In the data rows, zero lies at 4.5, halfway between 4 and 5.
Here are some points, each followed by its number:
"3 4 5 5 4 4 4 5 2 7 6 9 4 3 4" 0
"4 5 4 6 5 5 4 5 3 4 6 8 5 2 2" 1
"4 5 4 6 4 6 4 6 4 4 5 9 5 1 2" 2
"3 5 5 3 5 3 4 5 3 4 5 8 7 2 4" 3
"4 7 2 6 4 4 4 2 3 3 6 9 6 4 4" 4
"5 7 3 5 5 4 4 3 4 2 6 9 6 2 2" 5
"5 7 3 6 5 5 4 2 4 1 6 9 6 1 2" 6
"5 6 4 3 5 2 4 2 4 1 7 9 8 1 5" 7
"4 3 4 3 3 6 5 6 5 7 5 5 3 4 5" 8
"5 4 4 3 4 7 5 5 5 5 4 4 4 4 4" 9
"6 5 5 4 5 7 4 5 5 5 3 4 4 3 3" 10
"6 5 6 3 3 6 3 5 5 5 3 5 7 3 4" 11
"2 3 4 6 6 4 6 7 5 5 2 2 2 7 6" 12
"3 4 4 6 7 5 6 7 3 4 2 2 3 6 4" 13
"3 4 5 6 7 4 8 8 3 4 2 3 1 6 4" 14
"2 4 5 5 5 4 6 8 1 4 3 3 3 6 5" 15
Which five points above are nearest to each new point? Their numbers follow each, nearest first.
"5 6 6 6 0 3 6 5 0 5 5 0 4 9 6" 15 13 12 9 14
"4 2 5 5 6 3 5 7 7 7 3 1 2 7 6" 12 13 14 8 15
"3 6 4 4 5 2 5 6 4 4 4 9 7 0 5" 3 2 1 7 5
"4 8 1 4 6 2 5 1 4 1 7 6 5 6 6" 4 5 7 6 3
"3 6 4 4 6 2 4 6 2 4 5 9 4 0 5" 3 1 0 2 5
"4 4 3 7 6 3 6 5 4 5 5 4 4 5 4" 13 12 15 9 14
"3 7 1 7 4 4 4 1 5 3 6 6 5 6 6" 4 5 6 1 9
"9 4 7 0 1 6 0 0 8 6 5 3 8 6 6" 11 9 10 8 3
"6 4 7 6 4 5 4 6 4 4 3 2 4 5 3" 10 9 13 11 15
"2 5 2 4 5 3 5 4 8 8 3 0 4 8 7" 12 13 8 9 15
